Each row has a name. Each piece below is followed by the name of the row it came from, unless a question asks for something else. Each question is about the rows just above it.

[106 170 174 186] : Q909
[171 174 106 185] : Q74
[150  87 133 151] : Q864
[125 130 128 132] : Q214
[113 161 118 137] : Q926
[171 174 106 186] : Q158
[ 71 161 127 137] : Q941
[130 132 125 129] : Q393
[157  87 133 151] : Q299
[174 186 171 106] is which row reordered? | Q158
[171 174 186 106] is which row reordered? | Q158
Which row holds these entries in another order? [ 71 127 137 161] | Q941
Put [161  71 127 137] back in order: which row is it? | Q941

[129 128 128 128 129 128 127 127 128 128 128 128 128 128 128 129 128 129
 129 129 128 130 132 145 168 182 186 177 197 186 187 190 197 182] : Q299
[128 127 128 127 127 129 127 128 128 128 128 128 128 128 129 128 127 129
 127 128 128 127 128 128 128 128 131 137 159 174 195 194 190 181] : Q582
[128 128 128 127 127 182 128 128 129 128 190 182 128 128 186 186 128 177
 130 168 129 129 132 145 197 187 129 197 129 127 129 128 128 128] : Q864
[128 128 127 128 127 126 128 131 139 162 180 187 197 201 189 195 186 182
 185 187 194 193 196 197 194 195 188 184 179 190 183 181 184 184] : Q74
[147 175 180 197 192 194 193 190 199 185 189 191 189 186 191 176 188 198
 181 192 177 195 186 179 191 195 196 198 193 192 185 184 183 180] : Q492
[129 128 129 128 128 127 128 128 129 128 131 143 164 183 190 182 178 191
 191 182 184 175 187 176 182 190 183 185 188 188 177 187 191 184] : Q393
[128 128 128 128 128 128 128 128 136 151 175 182 184 181 196 191 196 192
 193 184 186 190 188 192 195 203 195 175 191 194 195 192 185 180] : Q941
[128 127 186 183 128 187 125 201 128 184 180 131 181 195 195 194 196 182
 194 189 127 188 179 190 187 193 139 185 197 184 184 128 197 162] : Q214
Which row holds these entries in another order? [184 184 181 183 190 179 184 188 195 194 197 196 193 194 187 185 182 186
 195 189 201 197 187 180 162 139 131 128 126 127 128 127 128 128] | Q74
[128 128 128 128 127 127 182 128 128 129 128 190 182 128 128 186 186 128
 177 130 168 129 129 132 145 197 187 129 197 129 127 129 128 128] is which row reordered? | Q864
Which row holds these entries in another order? [128 129 129 128 128 128 186 129 168 182 128 128 190 197 127 177 128 197
 128 129 128 129 130 128 128 186 129 128 145 182 127 128 187 132] | Q299
Put [129 128 128 127 190 129 128 197 186 145 129 197 127 128 128 168 182 128
 187 129 128 128 130 129 128 177 132 128 128 128 129 182 128 186] back in order: which row is it? | Q299
Which row holds these entries in another order? [127 127 128 128 128 128 128 128 128 128 128 128 128 128 128 129 129 129
 129 129 129 130 132 145 168 177 182 182 186 186 187 190 197 197] | Q299

[132 125 153 126 137 129 127 127 127 128 133 125 129] -> Q864
[118 205 132  66 123 127 124 130 127 132 106 131 128] -> Q909
[144 132 181  38 113 127 131 131 130 136 136 143 102] -> Q582
[132 125 129 126 137 129 127 127 127 128 133 125 129] -> Q492
[181 127 144 135 132 130 102 136 143  38 113 131 131] -> Q74
Put [127 124 130 127 132 106 131 128 118 205 132  66 123] back in order: which row is it? | Q909
Which row holds these entries in another order? [118 127 131 205 106  66 132 128 132 130 123 124 127] | Q909
Which row holds these entries in another order? [ 66 127 130 131 106 127 124 128 118 123 205 132 132] | Q909
Put [ 38 102 113 127 130 131 131 132 135 136 143 144 181] back in order: which row is it? | Q74
Which row holds these entries in another order? [135 132  38 143 144 130 181 131 102 127 136 131 113] | Q74

[ 98  78 105  62 152 146  59] : Q299
[154 114  52  77  58  98 153] : Q158
[152 105  62  77  98 146  59] : Q214
[ 77 114 154  99 153  58  52] : Q74
[ 52  58  77  98 114 153 154] is which row reordered? | Q158
Which row holds these entries in another order? [ 59  62  77  98 105 146 152] | Q214
[ 77  52 153  58 114 154  99] is which row reordered? | Q74
Which row holds these entries in another order? [ 59 146  98  77  62 105 152] | Q214
Put [154  52 153  58 114  77  99] back in order: which row is it? | Q74
Put [ 62  77  98 146  59 152 105] back in order: which row is it? | Q214

[118 136 139 125 138 127 129 143 140 114 136 127 120] : Q864
[118 136 139 125 138 127 129 143 103 126 136 116 132] : Q926
[108 137 146 116  74 110 132 129 125 172 129 138 167] : Q299
[126 143 136 102 125 127 132 118 136 116 129 138 139] : Q214
[118 136 139 125 138 127 129 143 103 126 136 152 132] : Q158
[136 139 143 116 128 138 118 132 103 127 126 136 126] : Q492
[126 136 116 118 138 129 103 126 132 127 136 139 143] : Q582
Which row holds these entries in another order? [126 136 116 132 118 136 139 125 138 127 129 143 103] | Q926
Put [125 136 118 138 143 127 139 102 132 126 136 129 116] back in order: which row is it? | Q214
Put [118 116 103 127 139 138 128 136 136 126 126 143 132] back in order: which row is it? | Q492
[139 138 129 116 136 118 132 127 125 102 136 143 126] is which row reordered? | Q214
Which row holds these entries in another order? [103 116 118 125 126 127 129 132 136 136 138 139 143] | Q926
[143 126 118 136 125 129 132 138 139 152 136 103 127] is which row reordered? | Q158
Which row holds these entries in another order? [118 138 129 103 126 132 127 136 139 143 126 136 116] | Q582

